Turns, then the turns between two rows, first turn first; the first pair answered
turn K314:
[ 19.4  -8.7   0.8   8.8 -25.5  -4.4  26.1   0.2 -18.5   5.9  -7.8  -3.4
 -24.0 -14.6 -10.7  -8.2 -13.9 -10.2   6.6  -5.3 -20.7   9.0  14.2  17.5
   5.2   2.3  -2.3  -3.9  -0.3  -3.1  15.0  13.0] |-> [-12.2 -14.7 -11.7  20.8   3.8  -6.1   4.6  31.6   4.5  -9.0  -2.9 -16.2
  14.3   5.4  -1.5 -12.6 -15.4  -4.9 -11.5  15.7  11.7   9.7  -9.2  10.3
   6.5  -4.0  19.5 -17.8  -2.7  -7.4  15.1  12.1]
[-14.2  -2.9   8.1  17.0  12.0   5.7 -29.8  13.3   9.0   2.7  -6.9 -13.5
  13.6   9.9   9.6 -11.9  -6.0   1.9   0.8  18.8  16.0 -13.3  -2.9 -21.0
  -0.5  -8.9 -10.5 -23.8 -13.1  22.8  -1.5  -0.2] |-> [-20.7   2.5  21.1  -6.0  13.4  -5.8 -23.8 -23.0   6.6   4.1  -3.4   2.5
  -2.1  -7.6   0.4   1.5   0.5   0.2  18.9  -2.3  -9.8 -12.7  17.2 -21.7
  -9.1   0.3 -29.7   3.6  -1.4  17.0  12.9  -5.5]
[ -5.5 -21.9   1.1 -20.1 -12.9   7.7 -10.1   9.1   4.2   8.5 -25.5 -13.4
 -28.8  -9.0   0.8  23.2 -14.4  -5.0 -13.3 -10.8 -33.2   6.9  -4.4  -7.0
   7.9   9.0  11.6 -10.0   4.2  -4.5 -12.9  24.6] |-> [-17.5 -25.7  -1.0 -13.8  -3.5   8.2 -19.8  19.4  12.6   4.4 -25.1 -17.6
 -16.5  -1.0   6.1  20.1 -16.1  -6.0 -19.5  -1.7 -22.2   8.1 -13.2  -8.1
  10.0   9.9  20.0 -15.8   2.5  -8.0 -13.4  24.4]
turn K493:
[-13.9  -2.2  -5.2 -20.6  17.3  -2.2  -1.3  -7.8   2.0 -17.8   1.8   3.6
   1.7 -11.3  11.4 -16.6 -20.5 -12.5   0.4  -7.9 -20.4   6.5  -7.7  -5.4
 -13.8  -4.2 -10.1  40.7   7.7   9.7  25.5  -5.3] |-> [ 24.1   4.7  -4.4 -10.0   9.6   8.5 -11.5  12.4   2.9 -14.7   7.9  -5.7
  14.2  11.7  23.7 -16.1  -9.2  -3.4  -9.1  -0.6  17.4  -5.8 -24.4 -10.4
 -11.5 -11.3 -17.4  15.0 -11.8  19.6 -18.2 -21.3]
[ 10.3   8.9 -11.8  -6.1 -30.5  -9.5   6.3 -20.3   3.5  -9.4   9.0 -10.7
 -10.4   0.6   3.8   4.1   6.7 -13.6  -3.8 -17.9 -22.9  11.7  11.2   2.3
   8.9  -3.4  -3.3  10.7   0.0   6.4   2.7   9.9] |-> [ 20.1  11.6 -16.5  -3.4 -29.3  -4.0   3.2 -12.2   4.0 -14.2  15.9 -14.2
  -4.0   9.6   8.1   1.1   5.7 -16.7  -8.1 -14.9 -11.1   9.6   6.3  -0.9
   8.9  -7.9  -4.9   8.0  -8.7  12.2  -7.4   1.8]
[  7.8   6.1  24.9 -18.1   2.5  -8.1  -5.1 -23.9  15.9   1.6  16.1  18.8
 -13.3  -4.4  11.4   4.7   8.1   8.9  13.3 -21.5   6.4 -16.7  -4.8   4.2
 -16.2  16.5 -22.5  16.7  15.8   9.1  -4.1 -30.3] |-> [  7.5   4.5  18.1 -19.1   6.4  -3.4  -5.9 -25.2  17.2  -3.2  21.1  17.2
 -12.7  -5.5  12.7  -0.5  -1.5   1.5   8.6 -21.9   1.6 -12.9  -5.2  -0.1
 -18.8  15.5 -17.8  25.4  16.3  11.1   4.3 -30.4]
turn K187:
[ 18.1   9.0  22.7   0.1  -9.1   1.5  -7.6 -22.9   1.7  17.9  -4.1   5.3
  -6.8   8.0  12.6  17.9  25.6  16.4   7.6   2.4  30.2  -7.4 -24.7 -11.7
 -12.4   2.4 -24.5  -3.6  -2.0 -10.0 -21.2   9.6] |-> [  8.1   2.6 -11.7  10.6   3.8  23.8 -14.6   7.1   9.5  -1.9   6.8 -11.2
   9.3  18.9  24.4 -10.9 -12.1  -2.7 -23.4  16.8  35.8   5.6 -35.0 -20.6
 -11.0 -12.1   3.4   2.9 -11.3   1.3   4.1   9.4]
[  4.4  -5.7  11.2   8.0 -10.6   7.8  -1.2  15.1   5.6  -5.3   7.9  14.4
  13.5   7.1  11.1 -12.9 -14.7  -8.3 -11.7  -3.9  20.3  -5.1   3.8   4.5
  -1.2   0.7  -0.3  -4.1   8.4   1.8  -1.5  -2.8] |-> [ 15.6  -0.8  15.3   6.3 -21.8   6.0   7.7   6.9  -1.4   3.3   2.0  17.2
   0.8   0.0   5.0  -9.5 -13.6  -7.8  -6.0  -9.6   9.1  -7.0  12.8  10.4
  -2.4   2.8  -5.3  -4.1  12.1   1.4  -4.9   1.6]
[-14.0  -9.0   9.8  21.4   0.4 -12.3  -4.5  21.1  10.0  15.7  -9.6  -2.4
  13.0   3.8  -7.4  -5.3  13.8  16.3  -9.0  11.5  11.9   3.6 -25.3  13.4
   8.0   5.8  24.0 -15.0   6.2 -10.3 -17.9  27.6] |-> [ -2.4 -10.8  -2.6  26.6 -14.0   0.2   8.6  24.1  -3.6  14.0 -10.3  -4.2
   1.4  -0.8  -9.7 -17.9  -7.5   4.5 -14.9  10.4  -7.0  11.1 -18.1  17.8
   9.4  -0.4  29.6  -6.4   3.7  -1.7   0.2  33.9]
Now pairs of rows:
Between the rows of a pair lie 2 to 4 turns.
[  2.6   4.8  -4.0 -14.9  -1.8 -11.6  -3.4 -32.0 -20.6 -11.1  -7.3  -5.7
   5.3 -15.4  17.5 -13.7   2.8 -36.8 -11.0  -7.5   2.7 -22.6  23.4   3.0
 -31.6  19.2 -24.0  24.9  -7.6  12.9   5.9  -4.1] |-> [ 12.9  -0.2   6.3  10.0 -29.5 -18.5   3.9  -6.2 -30.0  10.8 -26.6 -14.4
   4.1  -6.4  11.6  -5.9  19.6 -16.6  -5.7   7.8  15.0 -24.2  11.5  19.5
 -18.7  16.9 -19.6 -18.7 -10.6   8.6 -26.2  14.3] : K314, K493
[-38.4  -7.6  14.8 -11.3  -0.1 -28.8   3.5 -12.5 -18.2  12.8 -16.2 -15.5
  32.8  -8.8  11.9   1.8  10.9  23.5  -9.5  35.8  31.9   8.7   2.2  -3.9
  -2.1   9.4  10.1  -7.3  17.5 -10.2  -1.2  15.1] |-> [-42.6  -5.2  15.8 -13.5   0.6 -30.8   4.0 -16.3 -17.6  13.1 -14.5 -12.5
  31.7 -12.0  12.5   3.8  10.8  23.0  -5.9  35.3  26.6   3.9   4.9  -5.4
  -5.2   9.2   8.5  -2.8  19.2 -10.7  -1.4  13.7] : K314, K314, K314
[-27.2  15.2   5.3  -9.0  21.7 -46.9  10.4 -20.2  13.4 -10.1  29.8  14.2
   7.2  -9.9  -5.1  -3.0  45.3  13.7   6.8  -6.9  12.8  -7.6 -15.3 -17.6
  -6.7  18.7  -6.2  14.7   1.6  -6.0   2.3  -2.1] |-> [-21.9  13.3 -19.4  -5.2  31.8 -27.0   8.1  -0.5  16.0 -26.1  41.4   4.9
  17.2  -1.0   6.0 -26.0  18.4  -3.1 -16.4  -0.3  19.6  -2.2 -23.1 -25.9
  -6.4   6.4   9.3  22.5  -9.5   7.0  14.5  -7.9] : K187, K314, K187, K187
[-13.2   8.5 -18.9 -12.6   9.6   2.5   2.2 -13.7   6.9 -19.3  -1.4  13.5
  -5.7  -7.2   8.0   3.1 -14.2 -19.2  -2.5 -12.0  -8.9 -20.4   1.2  -4.6
  -6.6   6.9  -5.2  26.6   9.9  -8.1  34.9 -24.2] |-> [-11.5   2.7 -30.1   7.8   7.0  12.8  -5.1  23.8   7.7 -18.2  -2.7   0.5
  12.3   9.5  17.8  -6.7 -18.2 -17.0 -20.1   8.2  15.1 -18.2 -18.5  -4.0
   1.6  -1.5  11.1   2.5   0.7  -6.6  21.7 -21.4] : K314, K314
[-12.1  20.0  22.3 -23.7  14.9  -7.5 -28.7 -23.5  11.4   6.0  21.5  23.3
  -5.3 -16.0   4.0  33.8   8.4   4.9   1.0 -18.1  18.0 -13.2  11.2 -20.6
 -18.9   8.6 -22.6  15.6   9.4  -1.8   4.6 -27.7] |-> [-36.7  -6.8  21.3  20.8 -22.1 -16.0  -5.3  19.4  -4.5  31.4 -10.9   3.0
 -13.5 -14.5 -12.7  28.9   2.2  19.2  -0.4  13.4   6.6   8.7   1.2  13.1
   1.3   3.7  16.2 -33.4  20.1 -15.0  15.9  27.1] : K314, K493, K314, K493
[  2.9  11.5  12.2   1.1  18.9  20.8 -36.7  20.5  27.6 -23.3  23.3  -1.4
  13.7  34.6  11.7   5.6  14.9 -22.4  -6.4 -14.3  -2.2  12.9 -20.8 -12.3
 -13.4  10.9  -9.5   0.3  -8.5  -7.8 -10.9  19.1] |-> [ 29.8  13.1   1.2   6.3  -3.7  34.8 -21.3  22.4   9.1 -20.3  25.0  -3.2
  -5.9  28.6  12.0  -6.0  -1.0 -36.1 -12.2 -19.9 -21.4  18.1 -13.5  -8.6
 -10.0   5.8 -10.7   3.2 -15.4   5.5   0.0  23.0] : K314, K187, K187, K314
[  0.6   5.9  23.2  -4.7  -7.0  -0.8   6.8 -16.8   4.0   5.0  17.2  -9.6
 -20.2  -1.3  12.3  11.6  -4.8  -9.4   4.8 -16.2 -35.5   6.8  14.3   1.6
 -20.8   4.8 -20.4  17.4  12.4  -9.3  -0.4   6.1] |-> [ -5.2  -1.5  24.5   9.2 -17.4  -5.3  10.0  -0.4   0.4  13.7   7.6 -17.2
 -19.8   0.6   7.7  12.4  -3.4  -2.4   7.0  -6.1 -37.1  13.8  10.0  13.8
 -17.0   1.5  -7.7  -2.0  16.1 -14.9  -1.3  21.9] : K314, K187, K493
[-17.7   7.2 -28.7   8.4  24.8  21.9 -33.3  10.0  19.5 -31.8   2.4  -5.3
  19.0 -12.3   7.6 -29.6 -23.1  -8.4 -16.9  24.0 -14.8   8.0 -36.6 -37.5
  11.0 -14.7  17.5  -0.2  -9.5  12.4  10.7   4.4] |-> [ 54.5  22.7  -3.7   2.0 -27.4  29.0  -8.8 -20.2 -17.8  -6.8  -4.3   8.0
 -26.5 -26.9  -1.2 -18.9  -7.5  -5.3   7.4  -2.1 -37.6  -0.7 -11.0 -25.2
  14.6  -9.5 -21.0  -2.0 -15.4  21.4 -19.1   0.5] : K493, K314, K493, K314
[ -6.0  -4.6   1.8   5.9   3.1 -10.5  -1.7 -34.8  20.5  10.3   8.3  11.7
   4.4  -9.6 -23.3  12.9  24.6  25.5   9.9  14.5  10.1  -7.1 -13.1  -2.1
   3.4  -8.8 -16.8 -24.2  -4.6 -11.9 -22.4 -21.8] |-> [ 17.2  -9.2 -17.8  26.0 -27.5   9.1  18.2 -10.3  -4.5  13.9  -0.2  -1.7
 -10.2  -8.7 -26.6  -9.7  -6.2  12.0  -3.9  22.1  -7.1   9.1  -9.9   9.1
  12.5 -18.9   3.7 -34.5  -9.8   0.1  -8.3  -3.2] : K314, K493, K314
[-27.5 -17.1  16.2  -6.0  -4.2 -12.6  -7.2  -6.2   1.0   3.0  -2.5  22.7
  -7.9  -1.1 -11.6  11.2  -7.8   5.3  -1.6 -13.0 -17.1 -12.7   0.7  -6.2
   2.2  21.6  -6.2  -2.9  -1.1 -16.1  -1.2  -8.8] |-> [ -0.4  -9.2   2.9  -0.6  -1.0   6.3 -15.8  11.4  -0.9  -8.3   7.7  13.6
   3.5  14.5   4.0  -2.1 -16.3  -1.0 -20.1  -8.1   8.9 -17.4 -11.4 -16.5
   3.5  10.0  -4.4  -8.5 -18.5  -2.0 -16.1 -23.0] : K493, K493
[ -4.8  -5.6 -27.3  -8.0   0.8  12.0   2.5  25.1 -11.4  -7.9 -17.4  10.7
  17.8  21.1  13.8  -1.4   6.3  -7.4 -11.0   7.4  17.8 -18.3 -15.9   2.2
  16.1 -14.3  -3.0 -27.1   3.5   3.9 -29.2 -13.9] |-> [  6.4  -2.6 -11.1 -12.2 -14.1   2.2  10.8   5.3 -20.9   4.6 -24.5  21.4
   2.1  13.2   3.7  10.6  21.2   2.7   5.2  -5.3   4.4 -21.0  -5.2   8.9
  13.9  -7.7 -17.6 -28.0   9.2   1.8 -36.4 -10.2] : K187, K187
[  8.9  12.9  17.7  -8.1  24.8  -4.3   6.5  -3.0  19.2   9.7   3.7  18.7
  13.0  16.5   0.8  25.6   7.9   8.3  19.0   6.9  23.7 -10.3  -5.3  -2.9
  -7.5  -4.2 -29.2  -1.9 -10.7   1.4 -31.2 -18.0] |-> [ -6.4  -5.1  -7.3  24.6   6.8   3.7  21.3  37.9   6.4  12.5  -9.9   0.9
  12.2  18.2  -4.3   4.3 -25.2   0.1  -1.2  34.4   6.0  13.2 -13.8  13.3
   5.9 -17.7  12.3 -23.1  -8.8   0.8  -6.3  18.1] : K493, K314, K493, K314
[ 31.0   3.1  19.9 -12.8  -8.5  -6.1   1.1 -17.2 -15.0   2.0  -0.1   6.2
  -0.6   0.0  -4.0   3.8   6.9   5.1  15.4 -23.3   5.0 -10.0   6.9  -6.2
  -4.7   4.8 -27.6   7.6  -7.7   1.4 -36.3 -24.1] |-> [ 15.2   5.1   9.8 -23.4  14.0  -3.0  -8.0 -20.3  -4.3 -14.4   9.8   7.7
   9.9  -1.7  -0.4  -4.0  -4.9  -5.3   5.6 -25.3   6.7  -8.2   7.8 -16.1
 -10.6   1.2 -22.2  26.3  -6.0   2.8 -19.5 -34.1] : K187, K314
[-66.3 -17.5  17.1  17.1  -9.5 -31.7  -2.9  12.7   8.1  25.3  -9.1 -10.8
 -29.9 -19.3 -27.0  14.0  -7.7  13.9  20.2  12.4 -12.2   7.8  13.4  -1.9
  -1.9   2.2   3.9 -16.5  17.8   1.2  13.4  50.2] |-> [-53.0 -14.5   9.2   9.9 -14.5 -24.2   3.5  -0.4  -2.7  20.1  -2.8  -5.6
 -42.7 -30.2 -26.6   6.2 -23.8   0.1  17.8   1.0 -33.3  12.7  26.1  -5.3
  -5.3   1.1  -2.4   6.7  18.5   9.4  29.2  45.3] : K314, K187, K493, K187
[-27.7   8.2  -5.6  -4.9 -10.1 -17.3  18.0  16.0  22.3   3.9  10.1 -18.3
  29.2  23.1  15.8 -13.8   0.0  -8.0 -20.5   3.5  10.7   8.4 -21.1   0.7
  20.8 -15.9  27.9 -21.8 -17.0  -8.5  28.2  11.9] |-> [-43.3   7.1   2.0 -12.6  -8.0 -25.6  23.4   2.2  24.8   8.0   5.0 -10.6
  19.0  12.1   8.0  -6.1   1.2  -5.2  -9.7  -1.6  -4.2  11.0 -12.2   7.5
  20.8  -6.7  27.3 -15.1  -7.9 -14.6  43.7  20.0] : K493, K187, K314
[  1.5 -21.3 -23.8   7.2  24.6  14.5 -15.8  23.4  15.6   2.5 -12.7 -16.7
  18.6   6.1   4.1 -22.4   1.6 -11.6   6.5   8.0 -16.4   1.3  -4.8  -5.5
  -2.6  -6.2  24.0   0.9  -8.2  14.1  18.2   1.7] |-> [  3.5 -21.1 -13.9  19.8  14.6   8.5 -11.5  28.5   8.2  14.4 -24.1 -20.9
  15.0   6.2  -0.7 -14.8   9.5  -0.9  12.0  11.7 -14.1  -1.1  -8.4   4.7
   3.9  -6.7  22.7 -20.9  -4.6  13.1   4.4  12.3] : K187, K314
